Each path below is one point turned by a fixed rotation once a step. After each direction that follows a path, write how fast that rotation turns it, in degrees per step (0 if it stays still).
Each turn is a multiple of 5 degrees from 10 to 175, or 0.
Each row of a path follows its step; steps can be skipped.
Path 1:
step 0: -.28; .21; -.05; -.40; -.14; -.14; .04; .31; -.24; -.01; -.21; -.17; .18; -.04; .03; .26; -.24; -.25; -.23; .17; -.01; .33; .01; -.17; .06; -.07; .22; -.03; .13; -.14
step 1: -.19; .15; .17; -.37; -.02; -.02; .35; -.02; -.28; -.09; -.32; .00; -.11; -.08; -.12; .10; .02; .12; .25; .27; .03; .20; .29; -.10; -.16; -.21; .30; -.25; -.11; .08
step 2: -.55; .11; .17; -.19; .01; -.20; .23; .14; .12; -.12; -.34; .19; -.12; .23; .13; -.03; .15; -.02; .07; .19; -.15; .17; -.16; -.04; .11; -.17; .37; .11; .28; .05
step 3: -.36; .23; .26; -.18; .15; -.27; -.06; -.24; .04; .17; -.16; -.03; -.11; -.01; -.07; .46; .35; -.01; .01; .23; .08; .26; .10; .03; .05; -.24; -.09; -.12; .16; .20
step 4: -.58; .27; .17; -.06; -.20; .10; .03; .17; .19; .11; -.18; .06; .11; .14; .09; .23; .17; .16; -.20; -.20; .17; .23; .05; .06; -.11; -.20; .13; .10; -.24; .25
step 5: -.43; .27; .14; .02; -.07; -.27; .12; .34; -.15; .38; -.08; .05; -.12; -.05; .00; .11; -.14; -.15; .17; .10; .03; .17; .17; .17; .28; .00; -.16; -.13; -.21; .31
step 6: -.33; .11; -.08; -.17; .12; .01; .09; .20; .08; .23; -.26; -.16; -.15; -.04; .21; -.17; .03; .03; .20; .11; .30; .41; .14; -.15; .08; -.33; -.11; .24; -.30; -.06
step 7: -.14; .07; .15; -.12; .19; -.16; -.25; .52; -.05; .14; -.17; .27; -.39; .13; .14; .13; .01; .15; .26; .05; .04; .35; .21; .17; -.17; -.04; .05; .06; .08; -.05
step 8: -.42; .08; .33; -.17; -.06; .08; -.15; .12; -.14; .03; -.04; -.10; -.18; -.16; .13; .34; -.27; -.19; .10; .07; .22; .25; -.06; .02; -.07; -.21; -.06; .37; .16; -.29
step 9: -.23; .12; .15; -.20; -.04; .04; -.25; .22; -.39; .03; -.02; -.35; -.12; .18; -.03; .36; -.06; .14; .14; .17; .16; .24; .16; -.10; -.07; .10; .44; .04; -.15; .07
step 10: -.42; .24; .12; -.14; -.27; -.30; .13; .08; -.17; -.23; -.28; -.12; .02; -.11; -.11; -.13; -.18; -.11; .16; .10; -.01; .38; .19; .09; -.18; .16; .24; .23; .06; -.07
Directions:
-.04; -.03; .12; .13; -.02; .13; .05; .03; .03; .02; .01; .14; .08; -.05; .00; .02; -.08; -.05; .15; .11; .06; -.08; -.08; .04; .06; -.01; .08; -.02; -.01; .00
115
-.10; -.23; .04; -.05; .05; .10; .05; -.05; -.07; .06; -.02; .00; -.11; .07; -.02; .04; -.01; .07; .00; .01; -.07; -.06; .05; -.02; -.02; -.02; .00; .03; .16; -.04
60
-.01; .00; -.02; .07; .07; -.08; .01; -.11; -.15; .01; -.15; .05; .04; -.12; -.11; .07; -.01; -.06; .06; -.03; -.05; -.01; -.01; .09; -.07; .00; -.12; .02; -.05; -.07
155
.00; .02; .10; .01; -.05; .08; -.12; .02; -.02; .00; .05; .02; .04; -.01; .01; .25; .01; -.04; -.17; -.11; .05; -.04; -.03; .01; -.02; .00; -.03; .00; .02; .00
80
-.04; .00; .05; -.06; -.02; -.07; .01; -.05; .08; .02; .09; -.01; .02; -.11; .00; -.02; -.12; -.12; -.06; .11; -.01; .07; .04; .02; .09; .07; -.15; -.05; .16; -.03
140
-.08; -.02; -.01; .00; .12; .01; .11; -.03; .13; .05; -.02; .05; .01; .02; -.02; .00; .09; -.08; -.10; .00; -.02; -.06; .04; .08; .03; -.07; -.04; .00; -.06; .22
35
